In the data rows, 128 means zero.
Here are some points, each followed by its number:
[  0 112  88  79 170 191 180 184  77  49  90  67  59  86 176  55  74 180
 194  62  64  57 194 179] 0
[140 103 145 141 106 127 125 117 148 121 132 115 117 142  77 180 165 123
 136 178 114 139  80 134] 1
[153 163 145 162 124  94  58  84 155 206 168 171 202 146 107 116 130  96
  72 152 232 151  83  52] 2
[173 143 127 126 124 108 108 119 137 170 176 198 169 157 149  86  72 140
 165 135  95 148 114 123] 3
[134  87 102 120 105 150 200 150 109  58 105 102  46 140 133 211 171 104
 186 112  39  84 163 203] 4
[126 108 115 102 162 173 141 152 117 104  49  67 115  70 135 160 164 181
  55  94 153 114 125 138] 5
[146 144 139 152 130  82  87  80 148 155  98 162 137 119 140  80  83  68
 164 156 172 200 106  51] 6
[141 154 152 126 134  67  95  89 119 181 255 198 144 184  95  81  89 141
 137 176 126 114 140  91] 7
[128  98 111 115 114 197 140 163 127 133 127 117 155 129 126 160 204 195
 101  66 100  54 127 184] 8
[152 120 104 130 169 154 171 153 151  77  39  90 104 112 162 165 150 139
  92 109  82 169 115 152] 9
[124 144 149 132 129 138 143 134 115  82 112 102  44 127 131  74  78 101
 109 154 181 135 183  92] 10
[138 175 157 136  77  82  79  70 124 155 167 134 153 149  77  57 111 115
 147 161 170 142  60 102] 11
[128 132 120 120 140  94 134 122  86 200 185 208 183  90 145 138 189 156
 140  87  83 105 105  95] 12
[130  71 109  99 125 165 173 139 197 108 128 141 145 171 176 181 174 184
  98 101  64 124 181 195] 13
[119 120 128 135 125 150 150 182 155  69  50  43  44 156 135 108  92 123
 101 137 139 156 161 155] 14
[127 173 152 135 136 101  85 119  53 161 134  78 143  77  81  57  64 100
 132 158 203 154  95  17] 15
[129 131 144 134 113 123 109  27 142 162 165 221 151  96  81 116 170 147
 158 143 111  91  70 140] 16
[131  77  98 141 148 122 100 160 129 140 178 157 173 152 175 175 171 153
 134  95  74  63 190 216] 17
[129 113 123 113  92 130 166 185 144 127  79  62 101 188 235 166 127 105
  95 142 122 170 192 107] 18
[120 141 159 107 115 169 175 112 141  74  62  88 102 135 101 159  99  64
 117 161 196 155  45  85] 19
[121 149 139 179 223 118  62  94  76 121 170 164 134  23  73 115  99 125
 127 151 150  62 148 124] 20
[141  98 131 151  88  76 107 112 111 138 175 159 150 141  87 128 169 120
 166 117  41 152 163 147] 21
[125 108 107  35  56 142 175 151 157 165 125  91 154 211 170 164 119 149
  86  80 158 135 130 173] 22
[151 135 103 167 154 125 162 193 181 105  77 113 119 153 175 173 111  65
 129 172 162 127 116  93] 23
[159 146 199 182 181 146 111 102 107  94 120 118 126  83  66 110 119 114
 207 192 127 169 129  78] 24
Which point above is nearest to each new point, looking only along the 7 directions in which the numbered points spread most? Its number follows each.
[124 145  79  70  97  99  67 137 153 139 105  57  91 126 167 148  81 104
  44  30 125 145 189 135] 18
[135 129 190 218 156  77  78  95 113 119 155 159  31  86  89 107 137 155
 124 145 106 133  86 147] 24
[123 108 170 186 157 148 154 122 130 105 143 123 143 141  91  63 162 200
 139 105 161 204 124  88] 1
[126  71  37 103 106 104 159 150 106  88 117 147 128 123  40 106 138 113
 103 110 104 135 145 149] 1
[119 162 117 155  91  87 122  80 129 142  55  62  66  83 126 169 125  70
 107 123 110 179 181 156] 23
[117 169 166 204 213 203 114 110 111 168 183 187 192 112 104 123 192 204
 224 162 109  71 108 129] 16
[131 161 179 197 175  50  35  90  88 180 144 106 117 118 207 136 106 139
 128  79  77 124 112  76] 3
[128 155 141 164 150  82  90 157 179 143 122  95  38 167 135 147 134 113
  92 189 189 154 178 132] 23
[121  97  91 138 167 168 167 206 117 101 126 189 151 104 157  97  86 151
 201 214 136 118 188 148] 10
[119 160 169 142 120  64  64  41 170 117 121  97  93 124 135 120 121 120
  97 135 111  97  90 116] 1
[130 118 133  91 118  89  75 106 115 144 137 101 145  57 169 113  64 145
  83 108 131  79 133 166] 3
[131  79  61  53 109 190 161 159 150 135 132  98 144  91  77  70 104 124
  98 130 195 126 110 213] 5
[128 114  74  78  93  81 136 130 156 178 127 113 123 185 154 182 148  73
 105 143  78  95 110 168] 13
[120  96  69  65 122 148 148 157  71 109 113 136 212  75  83  67 113 159
 103  87  62  87 134  94] 12
[130  47  51  78 140 119 111 176  91  94 139 157 115 113 114 102 108  96
  78 108 116  98 142 111] 10
[126 129 144 151 157 165 155 162  67 133 190 232 140 154  90 112 137 154
 169 177 189  78  87  74] 16
